In the data rows, zero lies at 4.5, halfway between 4 and 5.
Some points, one per row:
[6 3 2 4 6 6 5 6 5 5 5 5 6 2 4 4 5 6 3 5 7 8 4 1 4 6 5 2 4 3 7 6]
[6 1 1 5 8 0 3 7 4 6 4 6 8 3 6 7 5 2 3 9 3 7 2 4 9 1 3 4 1 5 2 8]
[4 3 4 5 5 6 4 5 6 5 3 3 3 4 2 3 4 6 6 6 5 3 5 1 1 5 4 5 6 4 5 4]
[0 2 9 4 8 5 7 2 6 1 4 3 5 2 4 1 4 6 2 0 7 6 4 3 1 7 4 2 5 0 3 2]
[3 3 7 4 5 8 6 3 4 3 4 3 4 5 3 4 6 8 7 6 5 4 6 3 2 7 5 4 8 2 7 2]
[1 2 6 4 7 2 3 3 3 2 3 4 5 4 4 4 2 3 3 2 5 5 2 7 7 1 2 4 3 2 2 2]
[3 2 5 5 7 3 5 4 5 4 5 6 6 4 5 3 6 5 4 3 4 5 6 4 5 6 4 4 5 1 4 5]
[2 1 4 3 7 6 5 5 6 4 6 5 7 3 5 4 7 8 4 5 6 8 5 0 3 8 6 3 7 1 7 8]
[5 8 5 6 4 0 4 2 3 3 6 7 4 5 4 5 3 2 1 0 2 4 2 9 7 1 1 6 1 6 0 5]
[6 6 4 5 3 4 5 4 3 4 6 3 4 6 6 5 4 4 5 4 3 4 5 4 4 5 5 5 5 6 4 6]
[6 2 3 4 7 6 5 6 3 6 2 4 5 2 4 5 5 5 5 7 4 6 4 4 4 4 4 4 6 3 4 5]
[5 4 3 6 6 4 3 6 4 6 4 6 6 3 4 6 5 3 5 7 5 7 4 2 5 4 5 3 5 4 5 6]
[3 9 7 5 2 4 6 2 3 3 6 6 2 6 1 3 4 4 3 0 4 2 6 9 5 5 5 5 4 5 5 1]
[5 7 6 5 2 4 6 2 4 3 7 3 1 6 6 5 5 4 4 1 2 2 5 7 4 6 5 5 3 6 4 4]
[7 7 5 5 3 3 3 4 4 5 5 4 4 4 6 6 4 1 3 4 2 4 3 7 7 3 3 5 3 6 3 5]
[6 7 5 6 3 5 5 5 5 5 5 6 4 6 4 5 5 4 8 7 4 3 5 4 4 4 5 6 5 7 5 4]
[5 5 3 5 4 1 4 4 4 4 5 8 4 6 6 6 4 3 2 4 3 4 3 8 8 3 4 6 2 4 4 6]
[6 4 2 6 5 4 4 6 5 4 6 6 8 5 4 6 5 6 6 9 5 7 5 2 6 4 3 4 5 5 6 6]
[0 5 9 3 5 4 5 0 3 0 5 3 2 6 4 3 4 4 1 0 5 4 4 9 3 4 4 4 4 1 2 1]
[3 5 6 3 3 8 5 3 7 5 4 4 4 4 4 4 5 7 6 3 7 5 5 1 1 6 7 4 6 3 6 3]
[3 1 3 4 6 4 3 6 5 4 4 3 7 2 5 5 5 7 3 5 6 9 3 2 4 5 5 3 5 3 3 6]
[7 8 4 6 2 4 2 5 5 6 4 5 3 6 5 6 4 1 6 6 2 1 4 6 6 3 6 6 3 9 3 5]
[9 7 0 5 2 4 4 9 3 9 4 5 5 5 6 7 6 0 9 9 2 4 6 6 8 2 7 8 4 9 3 6]
[7 5 4 6 3 6 5 7 6 7 5 4 4 5 4 4 4 6 8 8 4 4 7 3 5 6 4 4 6 8 6 4]
[8 6 3 5 4 6 5 7 6 7 4 4 5 5 5 5 4 3 8 9 3 3 5 3 4 4 6 6 5 8 5 4]
[4 7 7 6 3 5 6 2 5 3 7 7 2 6 3 4 7 4 3 2 5 4 4 7 4 5 5 4 3 3 6 6]
[8 9 7 5 0 9 7 4 7 7 6 4 1 6 3 3 5 6 9 5 5 2 8 2 1 8 8 6 6 8 9 2]
[1 1 4 6 8 0 4 5 3 1 5 6 6 4 5 5 5 2 0 3 4 7 1 6 7 2 1 3 2 1 1 7]
[6 7 6 4 0 8 5 5 7 5 7 2 3 5 3 3 6 7 8 5 5 5 7 1 3 7 6 5 7 6 7 4]
[2 4 7 5 7 3 6 2 1 2 4 4 3 4 3 3 4 3 1 0 4 4 2 9 5 3 2 4 3 2 1 4]
[7 3 2 5 6 0 2 8 1 5 2 5 5 4 7 9 2 0 3 9 0 4 1 8 9 0 1 5 2 6 0 5]
[7 9 5 7 1 6 4 4 4 5 6 4 3 7 4 6 6 3 7 6 5 2 5 5 4 5 7 6 4 8 6 4]
[6 7 5 6 4 0 3 4 2 6 4 7 4 6 4 6 3 0 3 4 1 4 3 9 9 1 3 7 1 5 1 2]
[2 5 7 5 3 6 7 2 5 3 6 5 2 4 3 2 4 8 4 0 5 4 5 6 2 7 4 4 7 3 6 4]
[4 1 4 2 6 3 5 5 3 3 3 5 5 2 5 5 4 4 2 5 3 7 4 6 6 3 4 3 4 1 3 4]
[4 1 3 4 7 4 3 8 5 5 2 4 6 1 6 5 3 3 4 7 5 5 3 3 6 3 3 3 5 3 4 6]
[0 0 6 4 7 1 3 2 3 1 4 4 6 3 6 5 2 2 1 1 3 6 3 5 7 2 2 3 3 1 2 5]
[3 4 6 4 5 4 4 6 4 4 3 4 4 3 5 4 5 3 6 5 4 4 3 5 6 3 4 5 4 4 3 3]
[6 9 6 7 1 4 5 3 4 5 8 6 3 8 3 4 7 3 4 3 5 1 6 7 4 5 5 6 3 7 6 6]
[4 5 4 6 5 4 5 4 5 4 7 6 6 6 4 4 5 7 3 3 6 4 5 5 4 6 5 4 5 5 7 6]
[7 6 4 4 2 7 3 7 6 7 3 4 4 4 4 4 6 5 8 9 4 3 6 3 4 5 6 5 6 8 7 3]
[9 8 1 4 3 6 2 8 6 9 5 8 7 6 6 8 5 4 8 9 2 4 5 4 6 4 5 6 4 9 6 7]
[3 5 8 4 5 6 7 3 6 3 6 5 4 5 4 2 4 9 5 0 5 5 4 4 2 7 4 4 6 3 5 4]
[7 9 6 5 0 7 6 1 5 4 7 3 1 8 2 4 4 6 6 2 5 1 5 7 2 5 6 6 5 9 6 1]
[5 4 4 4 5 6 4 5 5 5 5 5 5 5 4 4 7 8 6 5 6 4 5 1 3 6 6 4 6 4 6 6]
[5 5 7 5 2 9 6 3 4 4 5 1 2 5 4 3 7 9 7 4 7 2 6 2 1 9 8 4 6 4 9 2]
[9 7 3 7 3 6 6 6 4 8 4 5 3 7 4 6 5 4 6 8 3 2 7 5 4 5 6 6 3 9 6 4]
[2 7 6 4 2 7 4 0 5 4 6 4 4 7 3 4 6 6 3 1 6 4 8 4 1 7 5 4 4 4 6 4]
[7 5 4 4 3 9 5 5 6 5 6 3 4 5 4 3 4 7 8 5 5 5 5 2 2 7 6 4 7 7 8 5]
[7 5 4 5 3 6 4 4 4 6 4 4 5 4 4 5 4 5 6 7 5 5 4 2 3 4 6 5 4 6 5 4]
[5 6 6 6 3 5 4 3 4 4 6 4 2 5 3 4 4 4 4 2 3 3 5 5 3 5 5 4 5 6 4 5]
[7 4 2 4 5 1 3 6 2 5 4 5 5 4 8 6 4 0 5 7 2 2 2 7 9 1 4 7 3 6 2 6]
[1 1 6 3 8 5 5 4 4 2 2 4 6 2 5 5 4 8 3 3 6 6 3 2 2 5 4 2 6 1 4 4]
[3 1 5 5 6 6 4 5 6 4 4 2 5 3 5 4 3 5 4 5 6 5 4 2 4 5 4 3 5 3 5 4]
[4 7 5 4 3 5 5 4 4 5 4 3 4 6 5 4 6 5 7 4 5 2 5 6 4 5 6 7 5 6 4 3]
[2 5 5 3 4 9 4 5 7 5 4 3 5 5 2 3 4 8 5 5 7 5 7 1 1 8 6 3 7 5 9 3]
[6 4 5 4 4 4 5 3 5 4 5 3 3 3 5 4 4 4 3 3 3 6 4 5 5 5 4 4 3 5 4 5]
[6 7 4 4 1 3 7 2 4 6 5 4 1 6 4 4 4 3 3 3 4 3 5 8 3 5 5 7 4 5 3 3]
[9 4 1 4 3 7 2 9 4 7 5 4 6 5 5 7 6 6 8 9 3 4 4 3 6 5 6 4 6 8 6 9]
[3 2 6 2 7 9 6 5 7 3 5 2 5 3 5 2 5 8 5 3 7 7 5 0 1 8 5 1 6 2 8 4]
[7 9 5 5 0 8 6 4 7 5 7 5 4 7 4 3 7 7 8 4 6 2 7 2 3 8 7 6 5 7 9 5]
Then 24 other points, each followed by its number:
[5 2 2 3 6 7 4 6 8 5 5 4 9 3 6 5 4 6 5 7 6 8 5 0 2 6 6 3 6 3 7 8] 0
[4 7 6 5 1 5 6 3 5 3 6 4 2 6 4 3 4 5 4 2 5 4 5 5 4 5 5 5 4 5 5 3] 1
[2 4 5 4 6 6 6 2 5 3 6 5 6 5 3 3 6 8 4 2 9 6 4 1 1 6 4 3 6 1 6 4] 2
[2 1 5 5 7 4 5 5 5 3 4 6 5 4 3 5 5 8 2 5 6 8 3 1 3 6 4 2 4 0 6 5] 3
[5 6 5 4 2 3 4 5 5 4 7 4 4 5 4 4 5 3 6 5 3 5 4 5 7 3 4 6 4 5 3 4] 4
[4 4 5 5 5 4 4 3 3 4 4 3 4 4 4 5 4 3 3 4 5 5 3 5 5 3 5 5 3 3 3 3] 5
[6 5 3 3 4 5 6 6 6 7 4 5 4 4 5 5 5 4 4 6 5 6 5 4 4 5 6 5 4 5 5 4] 6
[2 5 6 6 5 4 4 4 5 4 4 4 5 4 3 4 3 4 5 4 7 4 3 4 4 3 4 5 5 4 2 4] 7
[2 0 4 6 9 4 4 7 7 4 3 6 8 1 6 5 5 8 3 6 9 9 4 0 2 7 4 0 5 0 6 7] 8
[6 8 4 6 3 2 5 4 5 5 6 8 5 7 5 6 4 3 3 3 3 3 3 8 7 3 4 6 2 6 3 6] 9
[3 4 5 3 5 7 6 5 5 5 4 3 4 3 4 3 6 8 5 4 6 5 5 3 1 7 6 4 7 3 5 4] 10
[5 6 6 5 3 7 6 5 5 5 4 4 3 4 4 4 5 5 5 5 4 3 6 5 2 7 7 5 6 5 5 5] 11
[5 3 4 4 6 5 5 6 6 5 3 4 5 4 5 4 4 5 6 7 4 5 4 2 3 5 4 4 5 5 5 4] 12
[5 3 3 3 4 5 4 6 3 5 3 3 4 3 3 5 5 7 5 7 5 7 6 2 3 5 5 5 8 3 4 6] 13
[4 4 5 4 4 8 4 5 5 4 3 2 6 4 4 4 4 6 6 6 7 5 5 2 3 6 6 3 5 4 7 3] 14
[7 3 4 3 4 6 4 5 4 5 4 4 3 5 6 6 6 5 7 7 4 4 5 3 5 5 6 6 4 5 6 4] 15
[2 2 7 3 6 6 6 4 4 4 2 3 3 2 4 3 5 7 3 2 7 5 4 3 1 5 5 3 6 0 4 3] 16
[5 5 5 4 4 4 6 4 4 5 5 3 3 5 5 4 4 3 5 5 4 4 4 5 5 4 5 5 4 4 3 3] 17
[2 3 7 4 4 8 7 4 7 3 6 3 4 4 3 1 4 9 6 2 8 5 6 0 1 8 4 2 9 2 8 4] 18
[5 4 3 4 5 4 4 4 4 4 5 6 6 3 4 4 4 5 2 2 6 7 3 4 5 5 4 3 3 3 6 5] 19
[8 6 3 5 3 5 4 7 6 7 5 4 4 5 6 5 5 4 7 8 3 3 4 4 5 5 6 5 4 8 5 6] 20
[4 2 2 6 8 0 4 5 2 4 4 7 7 4 5 6 3 2 1 4 5 8 2 7 8 2 2 4 2 2 2 7] 21
[4 2 3 5 7 2 6 5 4 3 4 4 7 4 5 5 2 5 2 5 5 7 3 4 4 4 3 3 4 4 5 6] 22
[3 3 5 4 7 4 4 5 5 5 4 6 6 3 5 4 5 4 3 4 5 7 5 4 5 5 4 3 4 3 4 4] 23
Which three of these numbered points are nearest to each point below, ignoring the 3 directions in which the first points spread most? Their numbers follow each, nearest first.
[0 4 6 3 5 2 5 2 4 1 5 4 3 4 5 4 3 5 0 0 4 6 3 7 5 4 3 4 3 2 3 3] > 1 20 6
[9 4 1 6 5 5 4 7 5 7 5 7 7 5 5 6 5 5 6 9 6 7 5 2 5 4 5 4 4 6 6 7] > 21 2 9
[7 3 2 5 4 4 3 6 3 5 4 4 4 5 5 5 4 2 7 6 4 4 5 4 7 2 3 6 6 6 4 5] > 18 1 17
[6 3 3 3 6 7 4 7 5 7 3 5 6 2 5 6 5 5 5 9 2 4 5 4 5 6 6 4 4 6 6 5] > 11 10 20
[0 7 9 5 3 9 7 1 7 2 6 2 3 6 1 1 4 9 5 0 9 3 6 2 0 9 6 4 8 2 7 2] > 7 18 1
[1 4 6 4 6 3 7 2 4 1 5 3 5 5 5 4 3 6 0 0 6 5 4 6 3 5 3 3 5 2 4 4] > 22 1 20
[0 2 7 2 7 4 6 2 4 2 4 3 4 1 4 2 5 7 1 0 7 6 3 5 2 6 4 3 6 0 2 3] > 10 16 11
[7 6 3 4 4 8 4 6 6 7 5 5 6 3 4 4 5 7 5 6 8 7 6 1 3 6 6 3 5 6 9 5] > 19 21 23
[3 9 7 5 2 6 7 1 5 2 8 7 3 7 2 3 6 7 3 0 6 3 5 6 3 7 5 4 4 4 8 4] > 9 21 19
[3 5 5 3 4 6 5 4 5 4 3 4 6 5 5 4 3 5 5 4 6 3 6 4 3 6 6 5 6 4 6 3] > 14 12 10
[2 4 6 4 6 4 4 2 5 3 5 7 6 4 4 5 4 5 2 0 5 5 3 7 5 4 3 3 4 2 4 5] > 9 23 19
[5 0 4 1 7 9 6 7 5 5 2 4 6 0 4 5 5 8 5 9 5 8 6 0 3 8 6 2 7 1 8 5] > 11 6 15
[4 2 3 4 7 2 1 7 5 5 2 5 8 3 5 6 2 2 4 8 3 5 1 5 8 1 3 5 4 5 2 5] > 7 14 12
[3 7 5 3 3 7 5 2 7 4 7 4 5 5 5 3 5 6 5 2 6 5 6 2 2 6 6 4 6 4 6 5] > 0 1 9
[3 3 6 3 5 8 4 4 6 5 3 4 4 2 4 5 6 7 4 5 4 5 4 1 1 6 5 3 7 2 5 6] > 11 10 16
[3 4 4 5 6 1 6 3 3 2 5 4 5 5 6 6 2 3 1 1 3 5 3 8 6 2 2 4 2 4 2 6] > 22 1 0
[3 6 5 5 6 1 4 4 3 4 5 7 6 4 5 4 5 0 2 2 3 4 4 9 8 2 3 5 1 5 1 4] > 23 20 9
[5 5 3 5 4 3 5 4 5 5 6 7 5 5 6 6 5 4 3 5 4 4 4 6 6 4 5 5 3 4 6 6] > 9 21 0
[3 7 7 6 3 3 4 3 7 4 7 6 3 7 5 3 6 5 4 1 5 2 4 6 4 5 5 6 3 5 5 5] > 9 20 8
[6 6 6 4 4 7 5 5 4 5 3 4 5 5 5 6 5 4 7 6 5 3 5 4 3 6 6 5 4 5 6 3] > 14 5 12
[5 0 3 4 8 4 5 5 5 5 3 5 6 3 6 5 3 6 5 7 4 7 4 2 4 4 3 4 6 3 5 5] > 12 17 18
[6 9 5 6 1 6 5 4 5 6 7 6 3 7 4 4 6 2 6 3 3 2 7 8 5 5 6 6 3 8 5 3] > 23 20 1
[1 4 5 4 7 3 4 2 4 3 4 6 6 5 3 4 5 5 3 1 7 7 3 3 3 3 3 3 4 1 4 4] > 2 21 23
[6 7 5 5 2 3 3 3 3 4 5 4 1 6 5 5 5 0 5 3 4 2 2 8 7 1 5 6 2 6 3 4] > 5 17 14
[5 3 3 6 6 1 4 4 2 4 3 5 5 4 4 6 2 0 2 5 4 6 3 7 7 0 3 4 3 4 2 4] > 5 14 1
[6 4 4 4 2 4 4 3 4 5 5 4 2 6 6 5 6 5 5 3 3 3 6 5 6 5 6 6 3 5 5 5] > 15 20 1
[4 7 6 4 1 6 4 4 6 4 6 4 4 5 4 3 5 5 6 2 5 4 5 5 5 6 6 5 5 5 5 2] > 4 1 23
[5 3 1 6 7 2 3 6 4 5 4 5 8 5 6 5 3 4 3 7 5 5 4 4 7 2 3 4 3 6 4 7] > 22 21 9
[9 5 1 5 7 5 3 8 4 7 5 9 9 4 5 8 6 4 5 9 3 6 5 2 6 4 5 3 4 6 6 8] > 9 21 19
[3 3 5 4 5 5 4 4 4 4 4 4 5 4 4 4 2 4 5 4 6 5 3 5 5 3 4 4 4 4 4 3] > 14 5 7
[9 6 0 5 3 0 1 8 2 8 3 6 5 5 6 8 4 0 7 9 0 3 3 8 9 0 3 8 3 9 0 6] > 10 12 13
[7 6 5 4 2 9 6 5 5 7 4 2 3 5 4 4 6 6 8 8 5 4 8 0 0 8 7 6 7 5 7 3] > 17 5 16
[5 6 4 3 2 7 4 5 6 5 5 4 4 5 4 5 4 7 5 6 5 5 5 3 3 6 6 4 6 6 7 4] > 1 20 14
[3 8 6 4 2 6 5 1 7 4 6 5 3 7 4 3 4 6 4 2 6 2 6 5 2 7 7 5 5 6 8 4] > 0 9 20
[3 4 5 4 4 5 5 3 5 2 6 2 3 5 4 3 3 7 3 1 6 4 4 4 4 5 4 4 5 4 6 2] > 1 18 20
[3 5 5 5 5 4 5 2 5 5 5 6 4 6 3 3 6 5 4 3 4 4 6 5 4 6 5 5 3 4 6 4] > 23 21 3
[2 3 5 4 6 3 4 4 3 4 4 4 5 4 6 4 5 2 5 4 6 4 4 6 6 3 4 5 4 2 2 4] > 17 5 10
[4 9 8 4 0 7 5 2 4 4 7 4 2 7 4 3 6 2 6 1 5 1 5 7 5 5 6 6 5 5 5 3] > 4 17 1
[7 6 4 5 3 6 4 6 7 5 5 4 4 5 5 4 5 6 6 6 5 3 5 4 4 6 7 5 5 8 7 7] > 20 1 9
[7 9 5 5 0 5 4 4 3 4 7 3 2 7 4 4 7 3 7 2 3 1 4 9 6 3 6 7 4 9 4 4] > 4 20 10
[1 3 6 6 6 3 5 5 4 2 5 5 4 3 4 4 4 3 4 2 5 6 4 6 6 4 3 3 5 2 4 5] > 18 1 23
[5 2 3 5 7 5 4 7 5 5 3 4 5 4 5 5 4 5 6 8 5 5 4 2 3 4 4 4 6 5 5 6] > 12 20 18
[4 6 5 5 5 3 5 4 3 5 4 6 4 5 4 4 5 2 3 3 4 4 6 8 6 4 4 5 4 4 2 4] > 23 10 11
[5 2 2 4 6 5 4 7 7 4 4 4 7 3 6 5 3 6 6 8 6 7 5 1 5 5 5 3 6 4 6 6] > 1 18 20
[3 6 5 4 4 1 5 3 3 3 5 4 3 6 4 4 4 4 3 1 3 2 3 8 5 2 3 7 4 5 0 3] > 10 12 17
[0 8 8 3 4 5 7 1 4 1 5 3 2 6 4 1 4 6 3 0 8 1 4 9 2 6 5 6 6 4 3 1] > 10 7 17
[4 4 3 6 5 4 4 5 4 4 6 6 6 5 4 5 5 5 4 5 5 6 6 4 5 6 4 4 4 5 5 6] > 21 23 9
[3 4 5 5 6 5 5 3 4 4 5 5 6 5 3 4 6 5 4 2 7 6 4 2 3 4 4 3 5 2 5 5] > 2 21 23
[7 4 2 4 5 4 5 7 5 7 3 5 5 4 5 5 5 4 5 9 5 6 5 3 4 4 5 5 4 5 5 5] > 6 12 17
[6 3 2 3 7 6 4 9 5 6 2 4 7 2 6 5 4 6 6 9 6 5 4 3 4 5 6 5 7 5 4 5] > 10 11 16
[6 3 2 6 6 5 5 7 6 5 4 4 7 3 6 6 4 4 6 9 5 7 5 1 4 5 5 3 5 6 5 7] > 22 1 20
[9 8 1 5 3 6 3 7 5 8 5 6 6 7 4 6 6 4 9 9 5 4 6 1 5 4 6 6 5 9 7 6] > 2 21 23
[0 0 7 3 8 8 7 3 7 2 3 4 5 2 3 2 4 9 5 3 8 8 4 0 1 8 4 1 7 0 8 2] > 12 23 1
[1 2 6 3 9 3 5 2 3 2 4 5 5 5 6 5 5 3 3 2 4 5 3 6 5 3 4 4 2 1 2 4] > 15 17 12
[9 9 1 7 1 3 2 6 4 8 6 5 6 9 6 6 4 1 7 8 3 1 7 6 7 3 5 7 3 9 5 6] > 0 21 1
[4 5 5 5 5 5 5 5 5 4 6 4 4 5 5 4 5 5 4 4 4 5 3 5 4 5 5 4 3 5 5 5] > 20 1 12
[3 7 6 3 3 6 6 1 5 2 6 5 4 5 2 2 5 7 2 0 7 5 5 6 3 6 5 3 4 3 6 3] > 19 21 9
[5 7 6 5 3 6 6 4 5 3 7 4 3 6 4 3 6 6 5 2 3 3 5 7 4 6 5 5 4 7 5 5] > 20 1 10
[5 1 1 2 5 6 5 7 6 6 4 5 5 2 4 3 6 9 4 6 7 7 5 0 4 7 6 3 6 2 9 6] > 19 6 1
[1 2 6 5 9 1 2 2 3 2 4 6 6 3 5 5 4 2 0 1 2 7 2 7 6 2 1 3 0 3 0 4] > 23 12 20
[5 1 2 2 6 5 7 4 5 4 4 5 5 4 5 4 5 9 4 5 6 7 4 0 2 7 5 5 6 2 6 6] > 6 22 21
[5 3 4 4 4 7 5 6 6 5 4 3 4 5 4 5 3 6 6 8 4 4 6 2 3 5 5 5 6 7 6 5] > 12 1 20
[3 0 5 5 8 2 4 4 4 2 5 8 5 3 5 6 6 4 1 4 4 8 2 4 6 4 2 2 2 0 4 8] > 3 9 21
[7 4 3 4 4 6 5 5 5 5 5 6 5 5 5 5 6 8 5 8 4 5 6 2 4 7 6 4 5 5 9 6] > 3 9 21
[2 4 5 3 6 2 4 3 4 3 5 4 5 4 6 5 4 2 2 1 3 4 3 7 7 3 3 3 2 4 1 5] > 20 1 23
[8 4 2 5 6 3 3 6 4 6 4 8 7 5 6 7 4 2 4 8 3 5 4 3 8 2 3 4 3 5 5 7] > 9 21 23
[4 6 6 5 5 5 5 3 5 4 5 6 4 6 4 4 5 5 4 2 5 3 5 6 4 5 5 4 3 5 6 3] > 23 9 20
[6 1 2 5 7 3 5 5 5 6 3 7 6 3 4 5 5 6 4 7 5 8 4 3 3 4 4 3 3 4 5 5] > 3 21 6
[4 7 5 4 2 6 5 4 4 5 5 3 3 6 3 4 5 5 6 3 5 3 5 5 3 5 4 6 7 5 4 3] > 10 17 18
[4 5 4 6 5 2 5 3 3 4 6 6 6 5 4 5 5 3 3 3 6 6 4 6 5 4 3 4 3 3 4 6] > 21 2 9
[5 4 5 6 5 5 4 3 4 3 5 6 5 3 3 4 3 7 3 1 5 7 2 4 4 4 2 3 5 2 4 6] > 19 21 9
[3 4 4 3 5 3 5 4 3 4 3 4 4 4 5 5 4 4 2 4 4 5 2 7 4 4 5 5 2 4 2 4] > 10 6 20
[6 5 3 7 4 4 5 6 4 5 6 6 7 6 4 5 5 5 7 8 5 6 6 3 6 5 3 5 5 6 6 7] > 21 2 18
[6 8 5 5 2 4 4 3 4 5 6 6 4 8 4 5 5 3 4 4 3 3 7 7 6 4 5 6 2 7 5 4] > 23 1 21
[5 5 6 5 3 9 5 4 5 4 5 3 3 4 3 3 4 8 6 2 6 3 6 3 2 8 6 3 8 5 9 3] > 18 14 20
[6 6 5 5 4 3 5 5 5 5 6 6 4 5 6 5 4 4 5 3 2 3 3 8 7 4 3 6 3 6 2 5] > 20 9 18
[3 0 2 3 8 0 3 5 2 4 1 5 5 4 6 6 2 2 1 5 2 4 2 6 7 1 2 4 3 3 1 5] > 12 10 16
[0 0 4 5 8 0 2 4 4 2 4 6 7 4 4 5 4 4 1 4 4 7 3 4 6 2 1 3 3 1 2 5] > 3 1 2
[5 0 3 4 8 3 3 8 3 6 1 5 7 1 6 6 4 4 4 8 5 5 3 3 6 4 4 4 4 2 3 5] > 16 10 11
[6 1 2 4 7 8 4 9 6 7 2 6 7 2 3 5 5 7 6 9 5 8 5 1 5 6 5 2 7 4 9 5] > 23 21 6
[6 2 0 3 8 2 2 8 3 6 1 5 9 3 6 7 3 2 4 9 4 6 2 5 8 0 3 6 5 5 1 7] > 10 14 5
[6 5 4 5 4 6 4 5 4 6 4 4 4 5 5 4 5 7 6 4 6 2 6 4 4 6 6 5 6 6 5 4] > 10 20 16
[8 2 1 5 5 5 2 8 7 9 4 8 7 2 6 7 5 3 7 9 4 8 5 0 6 4 5 4 5 5 6 8] > 23 9 19
[4 3 4 4 6 6 5 5 4 4 3 3 5 3 3 4 4 4 4 6 7 6 5 3 3 5 5 4 5 3 5 4] > 5 14 17
[4 9 6 5 3 4 5 0 3 3 7 6 4 7 4 4 5 3 3 0 4 2 5 7 5 4 4 5 4 5 5 4] > 2 9 21
[3 4 3 5 5 1 1 3 3 5 5 6 6 5 5 7 4 2 2 4 3 5 5 6 7 2 3 5 2 5 1 5] > 23 1 2
[1 0 2 6 9 1 3 6 4 3 3 6 9 3 5 5 3 6 0 5 7 7 3 2 6 3 2 2 4 1 5 7] > 21 9 22
[5 9 5 4 1 7 4 3 7 4 7 5 6 6 3 4 5 7 4 4 8 5 5 4 3 6 7 4 4 6 8 4] > 19 9 0
[5 1 2 3 7 5 5 8 5 5 3 4 6 3 5 5 4 5 5 9 4 6 4 3 5 4 4 4 5 5 6 5] > 12 17 20
[6 4 3 4 4 6 5 5 6 6 5 6 5 4 5 4 5 7 4 5 7 6 6 3 4 7 6 4 5 4 7 4] > 19 23 6
[0 4 7 5 7 5 6 1 4 1 5 6 5 4 2 3 5 8 1 0 7 7 3 3 2 7 4 1 4 0 6 5] > 3 21 9
[5 0 3 5 9 4 5 7 5 6 4 7 7 2 6 5 5 4 4 8 3 8 4 2 6 4 3 2 3 3 5 8] > 23 20 9
[8 5 2 5 4 2 4 6 2 6 4 4 5 6 7 7 3 0 5 7 2 2 4 9 9 1 4 7 3 8 2 5] > 17 14 20
[3 9 9 5 0 8 7 0 5 2 8 2 0 8 3 2 4 7 5 0 4 0 7 6 0 8 6 5 6 5 7 3] > 20 1 18
[9 6 3 5 4 9 4 8 7 8 5 8 6 4 5 5 6 6 8 9 4 5 7 2 5 7 6 4 5 7 9 6] > 23 9 19
[3 5 6 3 4 7 5 2 5 5 4 3 3 5 3 2 6 7 5 2 4 3 7 5 2 7 6 5 5 6 5 2] > 10 12 23
[3 3 5 4 5 5 3 5 5 5 3 4 5 3 5 5 3 4 3 6 5 4 5 5 5 3 4 4 4 3 4 4] > 14 5 12
[4 9 6 5 3 4 6 2 4 5 6 5 4 7 5 3 4 3 4 0 4 2 7 9 3 5 5 6 3 7 2 3] > 23 10 20
[6 3 3 3 3 6 5 5 6 6 5 4 3 5 7 5 6 7 7 6 4 4 7 0 4 7 7 5 5 6 8 6] > 15 20 1
[3 5 6 5 6 7 6 3 4 3 4 4 4 4 4 5 5 6 5 4 6 4 5 3 3 7 6 4 4 2 6 3] > 5 14 15
[6 0 2 4 7 5 2 8 5 7 1 5 6 2 6 6 4 4 5 9 5 4 3 2 6 3 5 4 5 4 4 6] > 16 5 12
[3 3 5 3 6 5 5 4 5 3 5 3 5 3 6 4 5 4 3 3 4 6 3 4 5 5 4 2 3 3 4 4] > 20 1 17
[0 0 6 4 8 3 5 3 4 2 2 3 3 2 3 2 4 5 0 1 6 7 3 5 4 5 4 2 3 0 3 3] > 5 6 17
[6 9 6 5 0 5 4 3 4 4 8 3 2 7 4 3 6 3 4 1 3 0 6 9 6 5 6 6 4 9 4 4] > 20 1 4
[3 4 4 4 7 3 4 5 3 4 3 4 5 4 4 5 3 4 3 5 4 5 3 7 5 3 3 5 5 4 2 4] > 10 12 11
[5 1 3 4 6 4 5 7 4 5 3 4 5 3 5 5 4 6 6 9 5 6 4 3 4 4 5 4 6 3 5 5] > 17 10 12
[5 7 5 5 3 5 5 5 4 6 4 6 4 5 2 4 5 5 5 6 4 4 5 7 5 4 5 5 4 7 6 3] > 23 10 12
[4 2 4 4 5 5 5 3 4 4 5 6 6 4 4 5 5 6 4 5 6 7 6 1 4 6 4 3 6 1 7 5] > 21 2 3
[6 4 4 5 4 4 4 7 5 6 5 3 4 5 5 5 5 4 6 8 3 5 4 4 5 5 5 5 3 7 5 5] > 20 12 17
[6 0 2 5 9 6 4 9 5 7 1 5 6 1 5 6 5 5 6 9 3 7 5 0 4 5 4 3 6 4 6 7] > 11 12 10
[5 7 4 6 4 5 5 4 5 6 5 5 4 6 4 4 6 4 5 4 5 3 6 6 5 5 6 6 3 7 5 5] > 23 21 20
